In the data rows, 128 means zero.
Here are some points, each followed by its number:
ndarray[000 255 255 000 207 255 075 255 000 255 255 255 255 088 211 238 046 226 255 149 131 027 209
        000 183 060 166 000 151 211 255 115] 0
ndarray[136 102 124 155 127 101 122 125 149 091 104 116 125 132 111 135 134 113 112 118 133 133 118
        144 140 141 125 137 135 132 111 135] 1
ndarray[139 103 120 149 125 102 129 135 145 089 109 114 118 135 115 133 134 107 115 116 132 128 120
        142 138 142 127 139 137 129 113 129] 2
ndarray[138 103 120 149 124 101 129 132 147 091 109 118 119 135 115 133 133 109 114 115 131 130 120
        144 145 138 126 137 135 128 112 130] 3
ndarray[135 101 121 153 127 102 125 132 149 102 106 113 125 132 112 133 133 108 114 118 131 132 119
        144 140 141 126 141 136 126 108 132] 4
ndarray[145 106 112 101 133 113 173 135 144 097 140 080 082 133 105 087 128 112 089 141 147 116 104
        148 123 144 113 133 127 112 119 117] 5
ndarray[142 095 111 131 121 108 137 145 143 095 100 113 109 127 106 115 133 118 116 125 137 129 121
        155 135 144 133 136 137 132 117 120] 6
ndarray[143 113 123 119 140 112 158 131 151 094 133 088 099 130 106 099 128 108 099 137 149 123 106
        148 128 136 110 137 129 117 115 131] 7
ndarray[138 103 119 149 125 102 128 136 145 096 110 113 119 135 114 133 133 111 114 116 134 129 120
        145 142 141 127 140 135 126 112 129] 8
ndarray[140 119 128 164 131 099 102 098 160 103 097 121 146 127 099 138 134 105 107 121 135 141 115
        156 138 148 123 145 129 123 106 142] 9
ndarray[142 171 159 137 027 095 022 131 140 218 097 220 106 130 134 186 000 093 228 085 151 079 168
        151 136 144 255 110 155 177 124 101] 10
ndarray[139 100 117 144 125 103 134 142 145 095 108 112 114 133 112 128 133 116 113 118 135 131 121
        141 141 142 127 135 135 128 112 127] 11
ndarray[141 104 121 153 127 101 122 124 151 100 107 118 126 132 110 133 134 109 115 116 132 132 119
        149 142 141 126 140 135 129 111 131] 12
ndarray[136 106 118 147 121 102 132 127 144 086 108 113 124 136 113 130 134 115 115 112 126 129 125
        143 145 137 119 139 133 133 114 130] 13
ndarray[138 114 127 166 132 096 096 112 158 111 092 117 150 126 101 138 136 106 102 123 137 143 113
        160 142 151 121 143 126 124 103 147] 14
ndarray[061 171 255 000 255 247 172 217 093 255 198 234 255 088 181 255 038 060 216 040 137 001 110
        000 255 123 222 000 219 255 255 112] 15
ndarray[103 204 151 035 168 135 136 088 164 198 132 135 099 102 147 108 171 120 119 153 136 127 102
        134 091 062 164 120 152 169 144 147] 16
ndarray[112 154 148 119 152 144 161 127 148 135 129 095 111 128 128 101 154 111 106 134 151 134 092
        150 132 111 112 146 149 127 115 146] 17
ndarray[139 105 105 148 119 121 128 129 140 102 113 113 118 134 122 139 135 125 123 115 120 135 119
        152 133 144 120 149 135 134 124 132] 18
ndarray[138 107 119 148 124 103 133 137 146 094 111 115 119 136 112 132 135 109 115 116 131 129 119
        136 138 138 125 138 137 126 114 128] 19
ndarray[148 109 108 080 136 118 190 138 144 102 153 065 067 133 102 068 126 111 079 151 154 110 097
        152 116 145 107 132 122 103 121 112] 20
ndarray[099 174 158 103 161 162 182 131 145 148 140 088 102 128 136 086 163 112 103 139 159 132 082
        148 130 098 107 146 157 127 117 151] 21
ndarray[141 115 127 166 132 098 099 110 159 101 094 116 147 126 101 137 136 106 104 123 136 143 114
        166 147 152 123 144 126 124 105 144] 22
ndarray[137 103 119 149 126 101 128 136 145 097 109 112 119 135 114 133 133 112 114 116 135 129 119
        145 144 140 127 140 135 125 112 129] 23
ndarray[137 107 122 149 122 099 131 128 144 092 105 113 125 136 117 129 135 114 112 112 129 133 122
        141 144 135 118 140 131 137 111 132] 24
ndarray[144 123 120 158 122 090 096 118 143 121 090 132 152 137 106 135 135 110 102 120 127 135 121
        143 139 143 140 150 123 106 101 139] 25
ndarray[139 100 111 130 126 107 144 140 145 092 112 104 104 131 109 114 132 114 107 123 136 127 120
        149 131 144 127 133 133 125 116 120] 26
ndarray[140 129 114 071 139 104 157 136 157 121 144 107 086 155 143 086 090 092 108 138 138 106 126
        146 126 115 110 125 114 094 140 107] 27
New points follow, each followed by the numbers of its two nearest points above by angle, seen from the average point of the numbered points, nearest first.
ndarray[109 149 148 106 118 149 108 128 135 140 121 156 114 113 119 091 146 152 135 153 145 133 124
        116 123 096 156 117 137 136 132 164] 16 0
ndarray[118 097 086 140 108 140 139 091 111 137 156 094 181 138 139 177 142 186 131 099 066 144 150
        148 115 169 075 149 116 164 161 129] 18 13
ndarray[087 204 158 130 129 255 055 134 000 216 255 255 255 069 255 191 159 255 255 200 000 159 255
        000 040 033 040 114 000 050 251 077] 0 15
ndarray[122 169 122 169 114 255 065 110 000 179 255 255 255 056 255 214 171 255 255 208 000 176 255
        000 015 061 013 183 000 016 255 054] 0 15
ndarray[138 147 146 115 098 117 104 139 134 154 133 152 072 120 131 130 051 099 151 116 172 110 133
        156 127 155 187 113 136 157 134 114] 10 0
ndarray[127 155 140 157 067 102 053 118 134 171 103 186 109 122 117 179 050 113 183 101 147 114 161
        150 137 153 229 124 154 163 134 111] 10 0
ndarray[146 110 131 144 101 080 104 128 150 137 103 143 135 155 122 134 114 125 135 113 128 115 125
        098 164 112 165 128 129 100 117 129] 25 10
ndarray[134 103 130 159 127 102 115 125 152 096 104 115 124 131 115 138 137 116 113 122 140 135 113
        139 147 138 123 130 133 131 107 140] 1 12
ndarray[112 172 142 069 156 125 134 098 159 167 125 130 105 112 137 115 159 117 117 142 135 127 107
        136 107 084 152 126 148 158 134 142] 16 21
ndarray[129 119 091 154 093 204 150 110 098 143 135 122 144 147 134 159 162 200 139 130 078 168 122
        154 091 149 096 151 099 143 156 139] 18 13
ndarray[116 206 174 160 020 116 000 130 126 241 102 246 082 109 139 224 000 105 255 078 178 092 199
        173 136 168 255 095 164 226 141 095] 10 0
ndarray[126 150 121 163 118 231 083 113 000 154 255 232 255 079 255 190 159 255 242 181 000 163 255
        000 052 084 047 170 015 047 213 076] 0 15
ndarray[138 109 119 148 124 102 134 137 146 097 112 115 120 136 112 132 135 108 115 116 131 129 120
        134 137 138 125 139 137 126 114 128] 19 2
ndarray[130 100 106 147 120 119 134 118 132 101 127 110 139 134 123 150 136 139 123 112 103 136 129
        140 128 152 111 141 132 141 132 129] 18 13
ndarray[139 106 119 134 130 108 145 136 146 092 117 103 105 133 110 116 131 112 108 125 138 126 115
        142 133 137 120 135 132 126 116 127] 26 7
ndarray[142 099 113 136 122 107 134 141 144 094 103 114 112 129 109 120 133 115 116 122 137 129 121
        151 135 142 131 135 137 130 117 123] 6 11
ndarray[124 179 149 161 042 102 020 111 129 201 100 215 104 116 119 199 015 115 212 095 155 108 178
        153 137 159 255 117 161 178 144 104] 10 0
